In the rows, zero is written as 128.
Where one turn sends some rows of the set: a few examples, then the rows asked
kiku: [155 135  77 110 162 135 106 165 126 132 132 132  79 129 149  96 133 133
  95 119 111 124 149 125 145 148 128 154 129 164]
fav: [120 168 154 105 108 152 108 106 136 122 116 116 115 146  76 104  86 119
  99 115 125 123  80 126 108 125 131 153 131  93]
Pipo: [110 124 173 160 121 116 111 147 148 169 170 125 133 152 137 158 111 148
 105 132 110  85 110 111 159 130 134 128 164  90]
nunen: [116 161 123  99 165 117 161 160 113 103 130  96 105  94 170 160 106 136
 127 155 120 116 168 125 145 153 106 122 136 110]
gosi: [150 144 142 152 130 121 141 116 115 134 109 112 150 124 100 108 157 113
 130  96 116 108 122 161 152 181 106 189 129 123]
siv: [138 113 115 124 131  98 133 158 118 115 114 164 142  84 149 162 145 124
 179 122 158 115 150 117 113 135 126  95 143  88]
zuk: [157 140  65 152 140 133 109 166 146 129 133 142  83 136 124 125 156 125
 135 115 115 155 152 119 134 131 133 133 141 164]
giliz: [142 106 171  76 150  99 115 116 153 140 108 127 145 154 115 139 133 141
 119  90 123 139 169  91 116 128 170 121 146 126]
gebi: [173 138 129 141 105 134 131  96 145 166 108 134 158 131  88 112 142  99
 117  98 109 127 118 162 132 162 107 159 147 128]
kazam: [105 143 159 138 145 121 111 144 112 104 118 130 141 162  64 139 120 114
 140 104 142 133  82 130 138 137 123 132 112  93]
Zab: [121 152 162 128 125 135  90 104 141 120 113 153 127 139  76 124 128 114
 125  93 124 115 108 134  91 130 128 122  86 163]
kob: [149 106  69 104 147 169 122 166 108 136 138 139 123 139 128 114 141 124
 164 134 121 130 135 112 133 136 144 167 144  97]
gabi: [123 155 132 105 138  97 145  78 133 118  65 151 127 136 171 123 153 124
 126 115 111 106 130 121 133 142 119 130 145 162]
ruzel: [129 158 103 117 104 110 133 133 157 138 134 135 124  97 147 158  88 101
 137 150 146 149 154 149 112 118 149  77 144 164]
Posib: [121 134 119 162 112 128 135 158 126 125 142 137 129  94 116 158  93 114
 125 182 154 133 161 163 114 127 162 107  99 143]
fim: [ 90 132 116 114 146 106 166  97 124 142  92 114 164 140 145 121 111  85
 146 110 135 109 108 151 146 157 149 138 162 117]
kipo: [113 162 168 128 158 147 108 118 132 118 127 112 108 138  84 135 131 131
 111  85  90 100 116  98 115 150  83 140 113 114]
Sak: [127 110  69 123 131 153 105 157 128 158 161 127 113 121 133  87 109 107
 160 109 140 134 119 126 130 135 161 166 154 129]
vek: [113 137 175 113 137  95 123 115 156 116 121  90 114 131 123 123 136 151
 140  79 129 132 169  86 116 132 183 159 148 132]
detab: [150 133 150 118  88 126 105 138 135 135 150 158  93  70 165 104 123 170
 134 166 153 116 130 125 103 119 129 140 118 112]
Vikev: [130 105 150 147 132 151 145  94 182 152 157 134  97 125 126 138 119 133
  71 139 108 135 136 128  88 128 121  96 132  93]
bife: [121 136 126 137 150 147 148 159 129 146 156  99 104  86 131 153  76 133
  85 169 117 124 163 132 127 148 106 120 133  87]
kupo: [137 129 145 118 124 133 140  83 112 118 126 139 139 144 119  89 161 121
 142 127 133 177  98 131 152 147  94 134 115 142]
bufuf: [118 111 168  90 169  94 144 125 152 122 111  92 124 140 112 120 116 137
 118  87 146 161 162 122 120 142 178 140 136 107]
Nol: [135 118 144 148 113 104  93 174 120 152 182 148 131 104 147 151 133 148
 138 148 133 103 130  89 153 133 104 101 148 104]
Mik: [109 146 109 116 130 133 182  81 141 135  78 114 148 136 137 131 126  98
 155 124 118 128 118 139 122 142 141 143 173  90]
gota: [106 156 128 138 143  88 143  84 153 135  90 133 117 131 162 132 149 118
 137  87 109 125 125 108 140 146 100 117 173 153]
pili: [126 154 141 127 105 138 131  81 113 129 150 107 138 148 122  87 143 111
 120 125 108 145  98 101 170 150  98 144 146 149]
zib: [ 93 114 163 175 139 115 142 132 121  96 159 124 124 137 135 141 145 129
 103 151 132  81 138 137 131 146 166 128  85 137]
Sulu: [128 137 151 104 123 109 136 118 154 120 117  89 143 162  97 143 122 124
 115 110 120 137 170  93 124 125 203 134 158 121]
kemek: [126 131 121 162 113 119 135 166 122 120 168 119 134  95 121 147 113 109
 118 178 149 103 157 164 124 148 162 120  93 143]
nipo: [125 112 145 153 127 109 101 176 101 138 148 163 131  91 145 154 137 154
 143 143 141  96 143  86 143 132 113  99 130  97]
tum: [148 124 118 135 137 149 150 150 151 151 167 107 104  85 123 147 101 127
  90 168 118 134 161 145 107 150 103 112 131  81]
Bizov: [136 135 143 130  86 134  98 131 136 152 142 156  94  58 160 104 102 160
 119 146 146 104 137 105  97 116 134 124 135 111]
dobe: [128 149 115 100  95 115 118 129 132 140 139 119 115  64 175 113  89 119
 119 119 136  69 142 102 111 138 141 131 174 107]
Kesot: [131 118 181 136 112 129 131 122 154 134 119 165 107 124 146 126 131 174
 136 153 150 124 113 167 102 113 158 153 105  94]

nipo turns into Posib
Vikev turns into Pipo
bufuf turns into giliz
Now these:
dobe turns into nunen
gebi turns into pili
kob turns into zuk
kipo turns into kazam
gota turns into fim
detab turns into tum

Where one turn sends some rows of the set: a few examples, then the rows asked
bilep: [111  83 165 117 120 120 122 137 156 159 112 114 127 134 103 121  98 101
 112 150 141 143 123 163  81 188 134 109]
Pano: [182 127  78 135 143 140 142 153 144 145  93 141 179 139 118 126 100  99
 182 155 121 130 141 133 102 134 103 111]
revo: [142 189 154 144 160  90 103 109 167 143 144 118 138 143 154 104 145 143
 150 139 159 137 151 135 158 147 113 111]
Lobi: [152 164 116 145 150 138 135 130 181 169 109 101  83 129 153 137 131 133
 147 145 131  53 123 156 141 143 164 157]
paber: [155 131  96 130 132 140 136 139 125 135  62 145 179 158 144  86 110 138
 162 159 111 115 127 107 118 119 100 115]
Bem: [138 155 129 138 162 129 149 127 177 162 102  97  93 131 153 112 128 126
 113 133 113  44 107 154 146 129 150 153]
dumam: [ 97 132 169 111 111 154 123 135 163 167  72  94 123 144 124 115 108 111
 144 176 145 173 125 123 100 165 135 125]
kuno: [144 181 122 154 153 138 116 140 145 164 119  67 115 126 167 101 120 131
 159 102 107  66 125 135 120 166 153 146]
keti: [149 145 122 141 122 133 113 150 119 125 138  89 118  99 107  95 137 116
 169 175 125  57 139  93 149 156 111 133]
Rifu: [140 163 116 147 165 142 142 139 175 170 133 115  89 125 153 143 106 111
 161 148 123  58 138 143 151 168 171 139]
safu: [156 114  86 141 139 141 134 164 129 136  73 151 168 142 134 101 100 125
 150 169 124 126 125 127  98 106 109 140]
Vusef: [151 175 139 157 197  98 107 122 162 157 145 109 143 105 124 125 143 126
 127 141 130 155 124 154 162 122 114 134]
gup: [155 172 123 142 182 137 138 129 154 167 123  77 108 126 144 104 129 110
 149  97  92  66 131 125 143 176 149 136]
gar: [111  91 141 142 149 156 130 114 105 169  66 128 120 137 103 110 128 149
 106 120 124 152 119 139 125 189 136 103]
dize: [126 143 113 151 140 144 132 154 121 137 120  79 137  85 109 100 100 108
 107 152 132  52 135 104 169 140  95 115]
gozu: [134 180 155 142 153  88 103 111 163 140 137 130 128 148 161 102 147 159
 138 152 156 130 139 144 162 130 115 118]
renu: [141 172 142 155 186  94 103 124 152 153 144 108 144 110 137 116 140 140
 120 140 121 147 107 166 159 108 108 131]
Kif: [120 155 125 142 160 133 143 157 158 159 119  91  95 133 171 103  95 122
 105 118 111  56 114 159 131 132 143 145]
Pired: [111  83 151 124 134 137 131 138 108 154 114 139 106 147 108 114 121 124
 150 147 102 157 110 157  99 188 138 100]
Sozun: [145 144 125 135 102 123 124 144 144 124 131  86 123 101 111 106 131 110
 154 185 141  39 124 122 143 133 103 127]
puz: [175 125  79 136 150 143 136 151 117 145  75 132 181 140 126 103 108 126
 159 136  95 129 121 129 111 118  92 113]
sisep: [116 129 154  99 105 149 125 126 136 170  99 111 109 156 126 136 118 134
 182 168  98 165 108 152 119 172 124  83]
Zof: [179 121  79 136 154 146 148 146 158 149  61 142 170 135 110 124 110 107
 142 164 134 128 136 127 116 110 103 134]
dazu: [105 129 149 136 139 172 116 115 132 185  45  91 136 119 109 123 121 142
 122 153 124 173 108 123 129 161 138 129]
Rutu: [134 165 140 173 176  89  96 135 146 146 171 122 154 109 143 121 123 126
 144 140 143 143 126 170 134 137 124 125]
Nom: [118 122 163  88 102 136 106 125 151 172 106 108 111 147 121 137 111 135
 169 182 102 158 115 142 119 181 131  95]
mabaf: [154 159 110 126 116 140 122 160 142 138 111  56 112  99 111 104 125 120
 120 157 135  67 133 117 154 117  80 130]
nud: [129 168 141 152 183  99 120 117 161 149 142 142 130 137 148 115 124 142
 109 134 163 133 157 144 181 144 114 102]
gedap: [169 154  99 124 132 147 120 158 126 141 124  74  93 100 101 115 138 129
 144 159 116  76 142 106 173 136  88 124]
zoruk: [117 130 150 120 131 160  95 113 140 192  56  78 139 113 106 132 115 152
 119 152 114 168 110 124 134 169 132 121]
rilu: [119  88 145 132 148 145 116 107 118 177  75 118 131 126  95 120 118 149
  94 120 120 141 124 138 132 201 134  96]
mibid: [133 132 144 108 117 152 109 101 155 197  68  83 136 118 102 160 116 148
 133 155 108 153 100 158 140 164 121  92]
Rerag: [123 172 144 152 173  94 116 119 149 145 146 130 141 140 159 104 118 146
 110 120 151 128 146 151 172 141 104  91]
dus: [126  94 146 124 130 135 130  98 151 181  75 108 142 127  92 140 110 130
  88 123 138 126 117 167 125 188 123  81]
Vutos: [151 130  95 149 111 134 125 165 126 132 143 103 104 101 111 129 110 123
 136 163 156  47 145 144 146 144 102 111]
Gimi: [118  75 154 115 132 125 115 138 124 159 124 133 108 138 102 122 111 125
 133 149 110 150 122 156  97 201 139 101]
tise: [101 127 176  98 104 139 101 133 162 169  89  91 126 140 125 117 102 122
 143 182 129 164 124 124 102 175 135 121]
nufi: [108  96 164 125 124 133 145 133 162 157  99 113 130 138 101 122 106  83
 125 151 152 151 121 163  79 178 133 108]
Feve: [177 137  91 124 138 142 151 129 165 145  66 145 177 152 122 118 111 105
 173 168 136 116 148 110 124 132 104 109]
Rulo: [111 170 131 155 149 136 126 151 146 158 127  85 118 128 182  98  91 124
 141 122 110  54 117 143 124 153 156 141]
demu: [129 136 139 120 119 159 131  99 147 191  68  90 140 126 103 160 120 133
 151 146 109 154  94 170 135 161 119  79]
fafab: [168 126  87 130 146 138 151 139 130 139  85 150 184 156 130 103  97 111
 167 137 112 113 143 117 121 144  94  86]
sog: [152 114  93 133 146 141 155 143 148 136  61 164 170 153 130 100  99 117
 133 168 140 110 142 113 123 119 107 121]
lezaz: [132 155 139 172 178  91 100 134 151 146 163 138 138 110 140 126 128 134
 135 158 150 141 124 171 143 127 132 137]
duzu: [144 136 101 142 142 144 140 146 124 142 131 102 117  90  99 126 111 116
 127 164 121  47 134 119 189 143  97 101]
tetig: [127 104 143 131 127 143 151 100 153 176  72 107 140 136  94 142 116 113
 109 118 150 134 117 176 115 182 119  74]
sud: [141 135 100 159 123 141 111 175 108 128 140  89 116  95 116 102 107 121
 133 147 154  62 157 114 136 159 106 126]
ket: [152 162 111 139 186 143 146 150 163 170 140  99  85 127 144 129 107 102
 145 112 105  74 146 138 148 175 153 132]

Vutos turns into keti
rilu turns into bilep
sog turns into Pano
Now these:
revo turns into renu
demu turns into gar
gup turns into Kif

Where one turn sends some rows of the set: a few examples, then the rows asked
ven: [146 137 107 107 136 154 116 134 122  95  98 119  71]
Rola: [138 131 106 104 140 150 127 122 108  88  95 123  77]
sol: [145 144 132 159 175 152 130 132 169  91 100 136 191]
Tes: [137 131 105 103 138 145 109 126 108 100  85 120  77]
pov: [148 134 109 102 150 147 114 124 106 101  88 120  76]
kitu: [156 167 188 129 159 134 137 121 123 114  75 146 185]
vib: [139 129 113 109 136 155 109 130 114  90  90 119  73]
gakes: [141 133 106 103 141 150 128 122 109  88  96 122  77]
Fiza: [118 154 167 135 142 152 104 120 162  99  65 138 197]
dase: [152 133 115 108 147 157 114 129 113  91  95 119  72]
mot: [137 193 162 142 144 137 137 152 168  96  86 163 170]
bekuv: [144 137 103  93 151 142 117 131 106  90  95 124  80]
gub: [149 163 175 133 173 155 113 114 154 101  74 136 195]
vun: [144 140 102 101 141 144 117 129 115 105  92 120  75]
beka: [118 154 162 117 149 119 116 160 153  91  63 127 197]
fitu: [133 129 142 163 175 155 118 125 153  80  85 135 193]
lubob: [119 153 182 132 124 131 123 125 128 109  62 149 188]
Bur: [139 179 166 125 126 127 144 136 151 127  83 148 184]
Popob: [139 176 156 130 149 150 121 128 179 113  84 138 194]
Bilez: [149 177 185 145 175 145 127 135 136  80  73 161 171]
Nis: [137 137 100  93 142 141 116 133 111  91  95 125  80]
Vap: [122 136 129 161 154 151 121 134 171  87  91 136 193]
rotu: [110 166 176 147 136 140 115 142 146  78  61 164 174]
Fonu: [141 170 159 114 164 119 129 162 160 100  77 126 195]
dafo: [140 133 105 103 139 150 128 123 111  89  96 123  77]
befa: [136 132 105  94 146 142 113 131 105  87  91 125  80]
lotin: [139 155 174 117 175 123 118 152 139  88  64 125 196]

ven turns into vib
gakes turns into dafo
Now these:
lotin turns into Fonu
Bilez turns into mot
Bur turns into lubob
befa turns into bekuv
Tes turns into pov
Fiza turns into gub
fitu turns into sol

Where one turn sends some rows of the set: a few examples, then the rows asked
num: [143 156 105 123 150 145 118  66  81 163 165 151 154 150 134 156 103]
bom: [130 142 109 124  77 152 180 142 127 132 100 146  93 102 142 131 115]
Gote: [143 116 106 138 150 135 175  83  82 173 159 110 109 111 131 155 119]
banum: [175 153 116 137 118 147 165 130  76 195 103 118  92 138 123 147 130]
fut: [154 151 133 121 132 144 102 110 126 116 135 171 182 166 146 130  89]
fenur: [138 117 107 137 152 142 182  93  83 169 150 109  99 107 126 160 107]
kufe: [153  87 145 141 128 135 188 152 121 136 115 104 110 114 135 129 104]
negeg: [156  90 138 149 129 123 193 141 117 144 117 107 111 106 136 134  99]
nidi: [127 114  96 146 144 141 174  83  73 158 135 127 111  97 115 162 119]
kage: [143 147 104 122 158 198 133  87  85 159 120 149 132 134 107 122 154]
zur: [135 150 115 120 132 156 102 116 135 122 141 175 179 155 155 121 111]
zumun: [158 113 147 126 104 132 136 157 136 112  99 147 165 141 142 118  78]
zub: [138 144 156  99 135 137 147 150 141 131 105 184 109 159 155 107 120]
gis: [136 137 123 128  72 141 171 134 120 134  97 138 101  91 154 134  97]
ziko: [125 166 137 112 144 142 128 108  95 164 106 184 157 162 104 119  69]
muzos: [117 158 142 105 133 159 120 105  92 160  99 194 148 145 106 119  78]
nog: [133 145 148 105 143 136 147 138 148 120 106 167 124 151 172  93 119]
gefi: [141 142  96 129 148 193 144  83  89 150 137 150 138 130  90 133 145]
fivi: [153 152 115 111 130 145  99 104 120 119 132 176 183 156 150 130  94]
Lub: [164  90 144 156 137 140 188 146 109 137 109 115 101 128 149 133 119]
Nivu: [191 137 132 139 120 146 160 125  82 187 119 119  91 138 125 154 139]
gab: [145 123 146 144  91 143 144 160 128 126  98 149 156 137 152 122  61]
Liput: [143 157 115 123 162 124 116  84  80 184 154 159 147 156 128 157 113]
Navo: [150 157 100 117 162 139 126  70  79 167 159 153 140 147 139 159 103]
Famur: [155 113 147 138 111 131 149 154 146 105 100 146 157 130 143 119  74]

gefi turns into Nivu
fivi turns into Navo
zub turns into muzos
Now these:
Liput turns into nidi
fut turns into num

